The same turns and mirrors carry the whole set onto itself, and each row onto the other rows of its family. Which rows share a family with each named row? Give them in list order.
These 36 rows form 9 families of 4 rows each.
Z_949: 17 -7 0 2 13 18 4 -3 23 -3 12 -23 -5 -1 -10 10 8 11 -1 -8 -2 4 8 -22 -5
Z_29: 21 -11 -4 -5 6 18 0 -14 8 -6 14 -23 -4 -8 -13 20 8 16 3 -3 1 16 10 -11 2
Z_282: 6 9 13 -18 -23 -14 6 7 -23 -2 -16 14 2 -15 -20 -2 -4 -20 -17 -9 -17 -21 10 17 6
Z_997: -9 5 -1 17 -2 1 2 -8 10 -22 21 -16 8 -7 19 14 2 -26 -1 10 -3 -18 -7 -4 -28
Z_765: -12 8 12 -5 7 -24 -3 -1 -22 -2 -9 3 -16 -4 12 -35 19 -7 15 8 -4 -1 12 25 6
Z_395: 9 -7 11 9 20 20 1 -22 5 -6 10 -11 -5 -1 4 13 7 6 3 -13 0 14 12 -27 -4
Z_481: 13 15 9 -17 -15 -13 13 -3 -18 7 -15 21 -3 2 -20 9 -9 -18 -7 -16 -13 -9 -1 17 18
Z_977: 16 -6 11 1 10 25 -2 -10 6 -4 19 -25 -6 -6 -4 9 7 10 -6 -11 -5 13 8 -18 -19
Z_428: 10 16 18 -13 -15 -21 3 10 -21 5 -8 16 -6 -1 -6 -3 -19 -11 -6 -17 -8 -17 3 16 21
Z_802: 7 17 23 -22 -15 -12 8 5 -19 9 -14 20 -5 4 -14 -2 -14 -15 -9 -9 -11 -18 5 21 0
Z_848: -10 6 14 -16 11 -22 -7 -1 -33 3 -11 4 -18 -10 3 -26 30 -22 9 2 -12 -1 9 20 1
Z_391: -16 -7 -11 4 -11 6 -6 -11 8 -24 16 -11 8 -5 18 23 -3 -22 7 6 -3 -5 -5 -9 -20
Z_281: 17 18 8 -18 -10 -13 11 0 -18 3 -11 12 3 5 -23 0 -13 -22 -13 -13 -11 -6 5 8 25
Z_196: -21 -1 -3 3 3 -1 11 -9 7 -20 22 -22 9 -8 23 12 -7 -23 4 8 -2 -15 -1 0 -24
Z_983: 30 -14 2 0 0 19 -5 -12 15 -3 13 -17 -13 -4 -6 15 10 0 -6 -14 -8 10 7 -17 -9
Z_980: -15 -11 -22 10 -8 6 9 -2 15 -15 26 -4 0 -8 18 12 1 -21 9 5 -4 -11 -10 -6 -10
Z_194: -1 11 1 -7 16 -31 -8 3 -25 3 -1 -1 -7 -7 0 -26 29 -10 15 1 -12 -7 11 24 11
Z_724: -14 -1 -14 6 -2 13 6 -12 15 -15 19 -13 -2 -15 19 14 -1 -28 7 12 -4 -14 7 -6 -22
Z_735: -12 -9 -20 6 -4 -2 10 -7 14 -26 22 -16 8 -14 11 18 -1 -27 7 5 -1 -13 -2 -5 -10
Z_280: 14 26 20 -20 -10 -12 20 6 -17 1 -9 25 -5 -6 -17 -9 -7 -9 -9 -6 -1 -10 9 11 10
Z_568: 15 -14 6 7 10 18 2 -4 8 -3 24 -16 9 -7 -7 19 17 14 -8 -8 -5 9 8 -13 -7
Z_410: -1 11 4 -4 13 -21 -6 5 -35 8 -6 -4 -16 1 12 -20 22 -5 16 -10 -26 5 3 22 7
Z_581: 11 -16 17 -4 12 23 1 -11 16 -5 10 -10 -6 -11 -8 14 12 9 -4 -12 -8 11 9 -19 -18
Z_378: 19 -5 2 -2 6 21 2 -16 9 -7 17 -23 5 -10 -13 4 5 11 -6 -8 -2 17 9 -22 6
Z_170: -15 1 14 0 12 -17 -15 -3 -29 12 -8 -3 -14 -6 7 -25 26 -12 1 4 -18 -5 0 30 1
Z_8: -11 15 9 -7 16 -20 -13 -6 -29 8 -10 6 -3 -22 1 -26 22 -7 8 -6 -13 -2 10 27 2
Z_837: 17 -8 2 3 1 20 11 -16 11 7 12 -19 3 -10 -16 11 10 6 -5 -13 -7 17 4 -21 8
Z_818: -20 -8 -13 0 -4 7 2 -3 19 -10 30 -10 14 -9 1 9 -7 -18 5 11 6 -20 -2 0 -16
Z_296: 15 22 18 -17 -18 -7 5 2 -30 -1 -17 16 -9 -1 -10 -4 -15 -13 -11 -10 -4 -19 14 14 2
Z_527: -25 -8 0 5 4 7 6 -4 8 -15 12 -23 4 -8 19 12 -7 -29 6 13 -9 -11 -8 4 -23
Z_955: -11 3 17 -2 11 -32 -9 -6 -22 10 -7 3 -11 -9 13 -32 24 -9 -3 -2 -15 -2 4 20 -6
Z_288: -10 -9 -21 5 5 6 4 -2 12 -19 16 -14 -2 -13 16 20 11 -26 1 4 -2 -17 -9 5 -27
Z_26: -21 8 10 -5 15 -17 -9 -6 -32 10 -6 -13 -10 -3 10 -25 22 -14 0 2 -10 -6 11 31 -3
Z_603: 16 11 9 -13 -17 -12 19 12 -24 4 -12 20 -6 7 -16 -11 -7 -15 -9 -17 -6 -11 6 21 10
Z_562: 10 15 8 -26 -12 -3 12 5 -18 -4 -10 23 -5 -4 -13 1 -12 -12 -6 -15 -7 -7 -1 26 24
Z_88: -7 7 1 -1 14 -20 -7 -4 -28 8 -12 6 -11 -7 4 -27 31 -8 10 0 -13 -2 5 22 19

Same family as Z_481: Z_196, Z_378, Z_170
Same family as Z_848: Z_949, Z_724, Z_603
Same family as Z_568: Z_428, Z_391, Z_8
Same family as Z_29: Z_997, Z_955, Z_562
Same family as Z_980: Z_194, Z_581, Z_296
Same family as Z_818: Z_282, Z_395, Z_410

The same turns and mirrors carry the whole set onto itself, and each row onto the other rows of its family. Which rows share a family with each named row? Give them in list order.
These 16 rows form 4 families of 4 rows each.
Z_768: -3 5 6 9 4 -20 -4 30 18 12 -2 6 12 -23 5 14 18 2 -9 -7 26 -4 -16 13 -2 18 -7 1 -13 -24 -15
Z_929: -13 0 17 17 -12 0 2 32 6 3 31 -24 38 -1 12 4 -26 -13 -9 4 7 4 -23 9 3 9 11 -11 -30 -5 -11
Z_723: -17 -1 19 23 -5 -13 -22 43 14 -7 1 -1 27 -15 11 5 -2 8 -12 -9 18 10 -20 8 6 16 14 7 -10 -5 -21
Z_30: 12 -17 5 11 -7 -1 -8 0 -18 15 -6 -22 17 14 14 -8 -24 14 -10 1 -3 1 11 -19 -13 -16 12 -21 -7 20 -2
Z_917: -24 4 -3 -1 4 25 -29 -10 1 14 3 -22 2 0 3 -15 24 -7 -22 0 10 17 -18 14 16 7 7 12 9 3 -13
Z_939: -5 11 -8 13 -21 -14 13 3 15 2 10 -5 8 -19 13 10 3 -20 10 15 2 23 7 23 -6 -17 -20 12 -8 -4 10
Z_821: -11 4 -9 23 -37 -18 -9 -2 -2 -18 7 -13 9 2 16 -14 17 -18 16 16 24 13 -2 2 -12 0 -29 -7 -5 -17 2
Z_866: -34 2 -8 -8 0 2 -26 -21 5 34 -11 -20 7 -18 15 -18 -2 8 -3 15 15 24 4 7 7 2 0 -12 -4 12 -5
Z_35: -16 7 -14 12 -28 -6 12 -4 2 -6 15 -2 26 9 -5 6 -9 2 1 20 30 24 9 10 -5 -5 -27 -10 -18 -6 11
Z_924: 15 -19 -6 -2 -15 1 -37 -3 -1 5 -12 -11 18 6 13 -13 -36 -8 -11 3 3 -3 -29 -17 -1 -14 -2 -9 -14 20 -8
Z_241: -8 1 -1 -9 14 20 -7 -7 -7 10 -18 -16 -2 7 12 -9 5 -3 -17 -9 17 2 -39 -4 30 -3 14 6 -1 -4 -11
Z_297: 3 -10 0 25 -8 -4 -12 9 -6 -5 -1 -3 -5 16 21 -19 -6 -5 -2 4 -12 9 -18 -37 -6 -6 -1 -19 -6 28 -9
Z_336: -19 10 -27 6 -10 -12 -3 -19 -2 2 -5 -2 -3 3 5 -15 15 -15 16 13 31 2 -18 -7 3 8 -25 -17 -13 -15 2
Z_661: 7 -3 16 27 -4 -14 13 18 1 7 -3 -12 -4 6 25 -9 -7 -6 2 -5 -4 -13 -23 -35 -4 -6 4 -21 -13 -7 -9
Z_400: -5 1 12 27 -8 -11 -19 29 11 18 14 6 37 -3 -13 7 -26 10 -20 2 13 -7 -7 12 -13 -1 7 1 -19 -3 -14
Z_304: -25 10 -11 3 2 16 -19 -25 3 12 -2 -27 7 1 -7 -3 -15 9 -12 6 14 17 5 10 18 -17 13 14 9 -2 7

Same family as Z_768: Z_241, Z_336, Z_661
Same family as Z_866: Z_929, Z_939, Z_924
Same family as Z_917: Z_723, Z_821, Z_297

The same turns and mirrors carry the whole set onto itself, and each row onto the other rows of its family. Which rows share a family with each named row? Give them in list order.
These 30 rows form 6 families of 5 rows each.
Z_967: 25 5 4 -19 -24 4 6 -9 -2 -4 23 7 -12 2 -5 -2 10 -8 -13 -10 16 -7 39 -5 21 1 4 -1 36 5 -9 13 15 -13 24
Z_996: -21 -2 10 10 9 10 3 -31 -6 -12 15 16 -3 16 9 1 -2 -11 9 15 6 -13 45 -10 4 16 -8 -8 0 23 6 -31 7 -10 3
Z_172: -17 16 6 9 16 3 8 -31 0 -8 27 15 -1 12 23 0 -1 -7 5 8 4 -10 44 -3 5 17 -9 -8 8 16 -2 -35 3 -10 14
Z_66: 18 18 -3 -3 -26 23 10 15 11 30 11 11 -4 -12 22 -7 -1 5 26 -16 -18 19 -7 -7 1 3 -6 3 -19 8 6 7 13 12 3
Z_209: -12 19 8 13 12 7 4 -28 1 -3 13 13 0 2 10 0 0 -6 13 14 15 -14 54 -13 -3 21 2 -7 0 24 -1 -33 6 -9 16
Z_258: 18 13 14 3 -18 5 12 6 4 26 12 2 -14 -3 23 -8 7 -2 30 -8 -12 19 -15 -10 -9 2 -17 9 -29 6 0 -1 11 9 1
Z_180: -11 16 8 4 10 6 3 -26 -6 -4 15 15 5 21 14 -8 -8 -13 14 14 7 -16 52 -17 -9 18 -6 1 -1 19 8 -28 0 -13 15
Z_531: 11 20 8 -3 -15 13 0 7 11 21 18 1 -9 -8 26 -9 13 -1 29 -17 -14 22 -15 1 3 5 -7 9 -25 -5 5 4 3 11 -7
Z_963: 21 17 6 -5 -17 18 7 16 5 35 7 -2 -6 -2 25 -10 2 -5 32 -6 -18 20 3 -11 -5 1 -7 11 -23 -4 10 4 3 5 3
Z_649: 9 11 4 -6 -30 5 3 -20 -7 -8 20 11 -10 -3 -1 -7 7 1 -23 -8 5 -2 37 -5 23 10 11 -7 36 11 -12 12 17 -8 11
Z_456: 10 5 -3 -16 -11 20 -16 10 11 -7 -3 -5 -7 11 13 -16 18 -4 21 -4 0 22 -6 -39 3 25 21 -4 30 29 -3 -2 16 0 6
Z_667: 3 16 17 9 0 3 -10 10 11 2 0 39 -12 -9 5 -30 7 -19 50 -1 5 -5 22 13 13 8 -15 3 9 1 -16 -23 -22 2 0
Z_892: 5 4 9 -17 -20 23 -11 10 0 -8 4 -3 0 8 4 -21 6 -7 28 -9 -7 18 -2 -49 4 21 23 -1 32 19 -6 11 6 -4 3
Z_606: 5 -4 15 -14 -23 22 5 10 11 -13 2 -4 -7 -7 8 -25 14 -3 20 -16 -11 23 -9 -41 9 24 14 -10 27 21 1 4 4 -2 6
Z_331: -1 13 9 8 -1 -5 -8 -7 11 10 12 32 -13 -16 16 -26 11 -30 47 -1 5 -12 14 16 8 16 -25 3 7 6 -11 -24 -13 11 1
Z_80: 8 -8 11 -18 -13 29 -11 1 -3 -21 10 -5 -7 1 5 -11 2 -5 21 -16 -16 18 2 -42 10 25 23 -7 26 19 -10 2 13 -6 0
Z_747: -14 20 3 7 14 3 17 -28 3 -18 21 10 5 13 14 -3 -4 -6 22 9 5 -10 49 -9 -2 2 -2 2 0 21 11 -24 5 -9 16
Z_10: -13 9 12 0 14 -6 1 -28 -2 -1 16 27 -1 14 18 -7 -6 -5 8 9 12 -9 43 -10 -15 10 -10 -3 -8 14 4 -35 9 -9 5
Z_650: 12 17 10 6 -17 12 0 6 10 30 13 -4 -11 -14 20 -7 11 -7 40 -8 -9 32 -2 -7 -6 1 -5 9 -24 1 13 5 10 8 4
Z_58: 15 31 7 -1 -24 21 -7 6 2 24 5 1 -12 1 23 -3 8 -12 25 -7 -19 26 -4 0 3 -6 -8 13 -24 -6 4 -2 10 2 3
Z_40: 0 7 18 14 -3 -7 -10 2 12 14 3 32 -4 -13 12 -18 17 -30 35 -3 10 -17 13 18 5 17 -29 3 2 10 -17 -17 -17 -10 4
Z_24: 2 11 22 10 1 1 -13 0 7 17 14 35 -15 -20 11 -20 13 -26 50 -3 15 -10 17 8 2 11 -20 5 4 -3 -16 -24 -16 -5 15
Z_809: 3 2 2 -6 -32 13 6 -12 -5 2 24 5 -10 1 -11 -3 -5 2 -16 -12 2 4 37 -7 22 -1 -2 -16 31 15 -11 15 15 -18 15
Z_942: 3 5 5 -11 -13 17 -6 15 7 -17 12 -4 -10 1 16 -25 8 -7 12 -16 -12 30 -5 -37 9 27 14 -5 26 21 -6 10 19 5 2
Z_654: 7 8 20 14 -6 -1 -10 3 1 17 3 35 -2 -7 16 -23 13 -20 55 0 12 -13 15 12 7 11 -18 11 13 4 -10 -15 -24 -1 10
Z_797: 6 2 9 -11 -15 23 -11 20 12 -7 10 7 -4 -5 0 -18 11 -5 17 -10 -3 28 -1 -45 5 26 27 -8 24 16 -1 11 11 0 4
Z_524: 8 9 15 -1 -26 9 0 -9 -12 -2 20 8 -9 -3 -7 7 3 -7 -13 -9 5 1 45 -10 23 5 13 -7 31 10 -11 16 25 -14 25
Z_758: 9 5 10 -10 -27 9 2 -5 -12 8 12 2 -4 7 -1 -2 2 1 -14 -6 14 -2 50 -4 26 2 6 -4 35 7 -6 17 12 -14 18
Z_862: 11 8 27 14 -8 -6 -7 0 8 6 5 32 5 -13 17 -22 12 -30 48 -8 5 3 4 12 10 19 -24 5 9 7 -3 -21 -18 4 13
Z_165: 0 4 0 -2 -27 7 0 -13 -8 -3 11 -1 -1 -9 2 -2 2 -9 -16 -7 21 0 49 1 22 3 -4 -6 33 12 -17 10 14 -18 10

Same family as Z_58: Z_967, Z_456, Z_667, Z_747
Same family as Z_892: Z_180, Z_963, Z_654, Z_758
Same family as Z_862: Z_66, Z_80, Z_10, Z_165
Same family as Z_209: Z_650, Z_24, Z_797, Z_524
Same family as Z_649: Z_172, Z_531, Z_331, Z_942

The same turns and mirrors carry the whole set onto itself, and each row onto the other rows of its family. Which rows share a family with each named row? Give them in list order.
These 36 rows form 12 families of 3 rows each.
Z_124: 9 -14 -17 13 14 27 -10 15 -9 -25 -23 6 -24 -11 19 -20 -17 -13 -21 0 12 3 19
Z_530: 8 -41 -3 2 2 -5 -14 3 7 12 1 6 -37 25 14 4 2 25 15 11 19 7 38
Z_517: 2 -42 -2 0 -3 -8 -15 -2 2 17 13 5 -36 16 3 11 -8 25 19 11 8 5 28
Z_779: 6 -3 10 -20 16 3 17 29 2 -5 19 1 -12 -14 2 -15 6 -18 16 26 -15 10 23
Z_128: 5 -15 7 -17 25 -3 16 20 3 -9 11 0 -8 -17 -5 -15 0 -2 28 23 -25 8 18
Z_421: 8 -5 -23 22 9 16 -16 24 -11 -12 -24 8 -26 -11 21 -18 -17 -6 -23 14 10 -2 20
Z_343: 1 -16 8 -16 17 4 17 20 -7 -12 17 -4 -11 -15 -4 -19 5 -22 20 23 -19 6 10
Z_121: 4 -14 -14 20 8 23 -20 20 -14 -20 -19 -2 -31 -4 17 -23 -15 -2 -19 11 12 -8 6
Z_4: 17 -47 1 -11 -11 -4 -17 -2 7 0 10 7 -41 19 11 -5 -8 18 17 2 19 -3 30
Z_200: 5 -32 -4 -5 0 -7 -15 -2 4 15 1 10 -44 23 9 -3 -10 28 19 4 14 3 40
Z_140: 0 -42 -3 0 -2 -4 -14 -13 5 13 11 7 -40 22 5 -3 2 11 18 7 14 4 33
Z_349: 8 -6 -14 14 16 22 -18 27 -10 -27 -26 -5 -29 -14 23 -13 -22 7 -8 6 8 -7 15
Z_21: 0 -36 -6 9 -9 -2 -15 6 -5 14 1 19 -37 26 5 4 -7 20 12 3 12 10 40
Z_901: 13 -22 0 -24 11 8 13 24 9 -6 19 -1 -8 -14 -12 -23 3 -13 14 29 -15 12 14
Z_63: 1 -37 -2 -11 -4 -12 0 3 2 2 8 0 -40 20 -1 9 -6 24 18 8 18 4 43
Z_998: 2 -13 0 -16 17 -2 24 32 9 -22 8 -4 -11 -8 -10 -22 -6 -6 15 29 -19 5 21
Z_978: 9 -22 -16 12 0 16 -18 22 -18 -28 -24 6 -27 -18 17 -11 -28 -3 -8 7 8 0 0
Z_131: 2 -12 2 -20 22 -1 18 24 4 -8 13 -4 -13 -9 3 -19 2 -17 29 28 -18 13 26
Z_549: 10 -20 -1 -15 12 6 10 21 8 -8 21 -6 -3 -15 -8 -12 4 -7 27 30 -19 13 27
Z_536: 4 -42 0 -5 -9 3 -10 4 -4 18 3 14 -42 20 1 11 -2 12 12 1 19 8 34
Z_440: -1 -15 -24 20 11 15 -10 17 -6 -30 -32 -1 -31 -6 13 -9 -25 1 -12 7 14 -4 23
Z_82: 0 -13 8 -18 12 8 23 19 5 -7 15 -8 -2 -17 -3 -20 0 -11 24 25 -15 5 18
Z_190: 12 -39 -10 5 1 3 -18 -10 1 4 -1 21 -46 19 7 6 1 17 15 3 10 0 41
Z_764: 11 -31 -3 1 -10 -6 -11 -5 1 12 3 13 -35 21 15 7 0 20 18 9 13 -8 41
Z_678: 5 -2 7 -19 7 2 20 19 6 -10 19 4 -8 -10 5 -14 2 -9 23 32 -23 7 19
Z_39: 6 -18 10 -23 9 -1 15 16 6 -15 12 10 -12 -7 0 -24 -12 -19 26 16 -21 12 12
Z_805: -5 -11 -17 18 9 24 -7 22 -14 -21 -21 3 -28 -13 25 -22 -20 1 -20 5 12 -1 14
Z_811: 10 -7 -17 19 15 14 -11 26 -22 -19 -30 -2 -23 -9 20 -17 -20 -3 -14 13 10 0 17
Z_342: -3 -46 -5 1 -7 -2 -9 3 3 18 3 10 -36 16 7 2 -1 21 18 5 17 -4 40
Z_149: 11 -34 -3 2 -2 -5 -12 -6 6 19 7 10 -33 14 11 12 4 14 12 8 19 5 43
Z_503: 7 -5 -24 18 5 17 -13 21 -16 -25 -21 10 -27 -14 27 -15 -16 -1 -16 14 5 -8 18
Z_832: 6 -14 3 -21 24 4 10 24 6 -15 25 -10 -12 -18 4 -25 -6 -11 19 22 -20 0 20
Z_394: 9 -2 -13 15 12 25 -11 23 -13 -31 -16 -2 -21 -8 21 -22 -20 -8 -16 2 9 3 28
Z_960: 2 -9 -11 21 13 16 -15 17 -14 -16 -24 7 -26 -1 19 -19 -31 -6 -13 -2 6 -10 15
Z_637: 13 -8 12 -24 10 6 14 14 -5 -10 20 0 -18 -8 -12 -9 4 -9 29 25 -20 7 21
Z_382: 14 -3 -16 15 11 24 -14 20 -11 -29 -17 11 -31 -10 11 -27 -15 2 -19 17 -1 1 10

Same family as Z_998: Z_63, Z_440
Same family as Z_832: Z_517, Z_960
Same family as Z_131: Z_530, Z_811
Same family as Z_124: Z_901, Z_536
Same family as Z_149: Z_779, Z_421
Same family as Z_39: Z_4, Z_978
Same family as Z_190: Z_637, Z_382

The same turns and mirrors carry the whole set onto itself, and each row onto the other rows of its family. Which rows share a family with each named row? Give them in list order.
These 32 rows form 4 families of 8 rows each.
Z_964: -24 3 0 -1 6 -16 -1 15 19
Z_326: -7 12 -2 -2 -3 -19 -18 -21 -16
Z_888: -27 -12 6 -7 7 -6 -27 -1 -7
Z_264: -10 21 0 5 19 -13 11 -4 -1
Z_129: -30 4 5 0 17 -6 -6 15 7
Z_827: -11 -3 16 1 -20 16 10 19 11
Z_733: 0 -7 25 -1 -9 14 10 12 21
Z_750: 14 2 4 -16 -20 11 -8 -23 2
Z_178: -10 -13 14 -20 -7 22 -25 -2 4
Z_363: -14 -13 11 -4 -3 19 13 16 15
Z_926: -9 11 14 11 13 -22 12 2 7
Z_337: -1 21 2 1 16 -14 17 -6 6
Z_411: -1 4 -6 -7 9 -9 -12 -28 -14
Z_648: -7 -9 13 -16 -11 30 -18 -2 0
Z_794: -27 -2 9 -5 13 -4 -4 19 16
Z_760: -15 -5 11 -7 8 -17 -32 -11 0
Z_954: 6 4 5 1 0 11 29 -3 7
Z_291: -21 -14 -1 -11 7 -2 -28 -8 -7
Z_721: 13 8 8 -12 -9 23 -1 -22 -7
Z_6: 11 7 12 1 -7 11 27 -9 -1
Z_519: -2 -11 7 -20 -21 17 -21 -8 8
Z_154: -16 -15 17 -4 -8 20 6 17 8
Z_822: -23 -2 2 -5 -4 -11 -31 -6 -10
Z_701: -20 0 16 8 11 -18 2 14 12
Z_418: 5 11 11 4 -18 9 22 2 5
Z_505: 2 -14 23 -10 -17 15 -22 -12 -1
Z_798: 11 3 22 0 -9 10 20 1 16
Z_567: 15 9 7 -15 -6 11 -4 -27 -5
Z_467: -1 9 0 -1 9 -16 -5 -25 -17
Z_610: 14 -4 20 -8 -16 11 -12 -24 -5
Z_800: -2 5 8 -4 9 -21 -22 -22 -5
Z_79: -7 16 -3 2 8 -22 12 0 13

Same family as Z_363: Z_264, Z_129, Z_411, Z_648, Z_954, Z_291, Z_721
Same family as Z_337: Z_888, Z_178, Z_794, Z_6, Z_154, Z_567, Z_467
Same family as Z_505: Z_733, Z_926, Z_760, Z_701, Z_798, Z_610, Z_800

